z490: [ 14  24  44  53  42 -28  51  37 -19 -27  18  35  26  42 -23  66  11 -22
 -23  53 -13  11   3  39  17   1   1   8   3  15  33  23  15 -18  45   2
  45  39 -21  31  55 -22  15  48  60   7 -24 -13  32   2  13 -37  22   8
 -12  -4  18  -2  48  44   1  51  -7]
z215: [-10  -4   7  17   7 -48  22   2 -12 -12  -2  -2 -41   6 -59  17   2 -47
 -51  -1  -8 -27 -16 -30 -42 -18 -32 -19 -31  10  16  -1 -17   1 -15  -6
  -2 -19 -17  18 -32 -38 -10  -6   5  -8 -23  -7  26 -32  13 -61 -44   8
 -16 -21 -10 -33  -4  -9 -10  26 -33]
z784: [-33  -4 -23  67 -58  72 -32   0  22   7   5 -24 -12  46  78 -61  -1  74
  49  -1   3 -23   9 -24  -6   5  44  -8   6 -26  16  -1 -19   0 -42  18
 -54 -26  73 -36 -49 -12 -45 -11  17  11  37  27  38  -4  31  84   0 -18
   4 -16  -7  50  -5 -42   1  35  52]
z274: [-24 -28 -56  28  -8 -45 -19  -6 -30  25   2   4 -32  26 -32  -5   2 -10
 -20 -15   4 -26  23 -29  44 -15 -25   8  31 -17  18  57 -28   4 -27  -2
 -26 -18 -17   1 -45   0 -24 -33  14 -28  -8 -10 -15  31  25 -33  25  23
  12  11 -15 -27 -19 -32  26  29   8]
z529: [  3  15  39 -15  20  49  40 -29  11  19  18 -11  50 -24  33  47  12  31
  14   5   0   2  -6 -16   5 -12  10 -10 -22  -5  11   1   0  38 -10 -10
 -21  -2  34  27 -11  -1  14  23 -25  14  15  29 -14  -4   7  19 -24  39
  23  -6 -26  15  16 -17  43  15  43]
z404: [ 37  21  71  48  18 -15  33 -53 -10  56 -25  35  47  61 -26  41  27 -11
 -25 -62  34  23   3  75   3  22 -20 -62  -8 -62  47 -24  22  45  55 -47
  81  46  -7   2  92  -9  15  39  54 -39 -11 -19  23  -9  49   3  -9 -20
  38 -25 -62 -12  20 -20  75  43   9]
z349: [ 45  34  74 -60  56   2  42  16   7  34  27 -36  56 -44   8  38  22  14
   1  13  -2  25  -6 -17  -2  12  19   9 -11   1 -38 -18  20  37 -12 -28
 -49  -6  14  13 -57  18  40  30 -44   8  -5  15 -27  -8 -25  24 -10  40
  29 -14  -1   4  21 -42  39 -41  35]
z923: [ 25  -2  15 -55 -12  95  -7  -2  37 -20  13  24   7 -53 -61 -12   3  99
  70  -8 -14  -5   9  34  -5  14  60  -6 -11  37 -28 -17  -4  -5  -2 -15
  49  24  83 -19  49 -16  17  -5 -46  -1  53  37 -20  -3 -13  91 -14  -1
  -5 -11 -22  67  16  30  11 -25  85]
z852: [ 20  17  38  54  38 -20  -4 -21 -20 -36  -4  26  23  47  17 -21  17 -28
 -10  -5  16   7   5   1   6   5  -1  -7 -11 -22  23   6  27 -23  16  -7
  15  12  -5  18  11   9  21  54   4 -14   6   7  15  -8  35 -27  -5 -31
 -30  -4 -21  -7  24  26 -29  52  -6]
z943: [ -5  -5   6  28  20 -53  19  -4 -58 -10   3  12   2 -18 -66  38  18 -57
 -32 -20 -31   4  12  -2 -10  19 -35  -7   3   2  29   4 -11  14  -7  -7
 -10  17 -66  17 -17  28  28  28  -6  -8 -42 -30   8  -3  13 -71 -30 -13
   1 -17  -4 -28  -8   3   3   4 -71]
z915: [  -7   -8   -2   11   19  -51  -10  -64  -45   21  -26  -33   11    7
  -82   -5  -11  -62  -32  -69  -42  -25  -41  -51  -81   -2  -28  -54
  -65  -15   -4  -44    5    1  -50  -46  -94  -56  -52   29 -110  -46
    6   -5  -17  -26  -43   -4  -12  -52   -5  -70  -65   -5   11  -12
  -41  -60    2  -58  -17  -15  -50]
z113: [-41  -7  12 -12  -8  15 -11  -7 -12 -41   2 -31 -20   7   6  12 -26  15
   6 -39  -3   4 -21  -6 -44 -21  15 -35 -38 -13 -18 -34  -6 -17  -6   1
 -17 -34  -1 -10 -24 -17 -36 -34 -14  -4  30   3 -15 -46   5  -8 -34 -44
  -6 -33 -15  -8 -28 -23 -40   5 -23]
howmany z923: [37]	3
howmany z852: [6]	3
howmany z943: [28]	4
howmany z404: [-61]	0
howmany z274: [4]	3

z776: [ -2   9   3  37  21  17  19 -19  12  17]
z198: [ -3   0  24  -8  22  23 -98 -19   3  -1]
z509: [ 16 -11  16  -8  16  35  15  -8   2  35]
z172: [  3   5 -13  37   0 -26  40  21  -9 -12]
z705: [ -8 -98 -98  -8  36 -98 -99 -19   3 -18]
howmany z705: [-99]	1
howmany z509: [35]	2

z116: [-35  -5   4 -35  13   2  -1 -42 -14  12 -35 -35 -19 -25   2   2 -14 -11
  -7   2]
z998: [ -4  -4  -1  -3   0   2  -2   6   1  -1  -9  -1   0   6  12  -2   8   3
 -12   1]
z738: [ 41  -1   5 -31 -17 -13  17  97  45 -25 -15  93  91  49  18  15 -12  29
  47 -73]
z586: [-12 -12  -1 -12 -12  -5  -2  -5 -13   8 -12  -7  -3 -19   7  -8  -9  -5
 -24  -8]
howmany z116: [1]	0
howmany z586: [-12]	5
howmany z116: [-35]	4
howmany z998: [6]	2
howmany z116: [-14]	2

z688: [-30  32  15  13  -9]
z390: [ 15  73 -35  84 -24]
z249: [-30  32  15  52  54]
z898: [  91   29 -106  -33  -60]
z4: [-25 -44   5 -25 -35]
z9: [-22   5  14 -79  39]
z104: [ 5  4 24 82 -9]
z424: [-45   4 -45 -45 -45]
z547: [-21  29 -21  30 -21]
howmany z547: [-21]	3
howmany z4: [-25]	2
howmany z424: [-45]	4
howmany z898: [-106]	1
howmany z547: [29]	1

